Where one turn sends some rows of the set: a few examples, then the rows asked
K_579: -7 -13 -1 3 -10 10 -1 -2 12 -7 15 -9
K_227: 8 -11 -7 10 6 21 -5 5 11 -10 7 14
K_974: -6 -20 5 -4 17 -8 -2 -15 -1 1 0 2
K_5: 7 -29 -9 5 -11 4 -1 -7 -4 -2 -8 -4
K_30: -10 -15 -5 11 1 -11 -19 -4 20 -6 -6 -2
K_954: -18 1 -9 9 2 5 -5 -9 16 -6 -1 5
K_643: 3 -14 11 1 11 -7 -16 7 11 -5 -17 -7
K_110: 8 -20 2 -11 2 4 -12 14 -5 -12 -7 8
K_947: -11 -5 2 -4 18 9 0 -8 5 -6 9 3
K_135: 8 3 14 -1 10 1 -4 7 17 1 -10 6
K_737: -5 -14 -9 17 -8 12 -3 1 7 -4 -11 21
K_977: 5 1 -1 -4 -7 4 7 14 0 -2 -1 14
K_843: 5 -31 -6 2 -8 1 1 -6 -6 -10 -10 -3
K_31: -2 -20 7 2 1 7 -23 3 1 15 0 13
K_190: -1 -16 12 2 -7 0 -11 -21 0 9 -9 2
K_337: -9 -4 -1 -4 20 7 -2 -8 8 -11 5 4
K_768: 9 -14 -5 5 8 18 0 4 10 -14 8 17
K_425: -1 -11 14 9 -5 1 -6 2 15 3 -7 27
K_948: -5 -16 11 7 -5 0 -8 -21 0 9 -4 0
K_555: 1 -16 10 1 11 -6 -13 7 15 -10 -14 -5
K_626: 4 2 -4 2 -7 4 8 10 -1 3 -1 16
K_231: 9 -14 -14 7 -13 6 -13 -4 1 7 10 5
K_844: 6 4 12 3 -6 8 -11 -13 10 9 2 6
K_506: 8 -14 7 -1 4 14 -7 -3 21 -16 -14 14
K_619: 7 3 10 5 -5 9 -14 -9 13 12 -4 7
K_681: 10 6 15 -5 9 -1 -4 3 12 1 -10 5
K_699: 4 -27 -10 5 -3 -9 -20 5 3 1 -7 17
K_736: -16 2 -4 12 2 4 -7 -6 17 -10 -3 7
K_69: 9 -17 7 -8 3 10 -7 14 -6 -13 -4 8
K_147: -6 -13 -1 -17 0 4 -7 0 -9 5 -14 5
K_415: 13 -25 -6 -3 9 -7 11 -1 4 -10 0 11
K_625: -3 -4 -4 -18 -4 -8 1 -3 5 -3 10 8
K_842: 10 -11 -10 7 -15 7 -7 1 4 8 12 4
K_48: 10 -26 -6 2 -1 -12 -18 5 2 -3 -4 18
K_541: -5 -19 10 -7 14 -8 -1 -14 -2 2 3 3
K_987: -9 -13 -1 15 0 -10 -21 -1 18 -3 -8 0
K_605: 11 -19 -5 0 10 -7 11 4 6 -11 3 14
K_4: 13 -22 -11 1 14 -2 -6 -4 23 -2 -7 4
K_548: -2 -14 -11 17 -11 7 -6 0 5 -4 -16 18
K_775: -6 -21 -10 15 0 -1 9 -1 14 3 -8 -6

K_625 turns into -> K_425
K_541 turns into -> K_135
Now find these:
K_987 turns into -> K_974
K_768 turns into -> K_842
K_227 turns into -> K_231

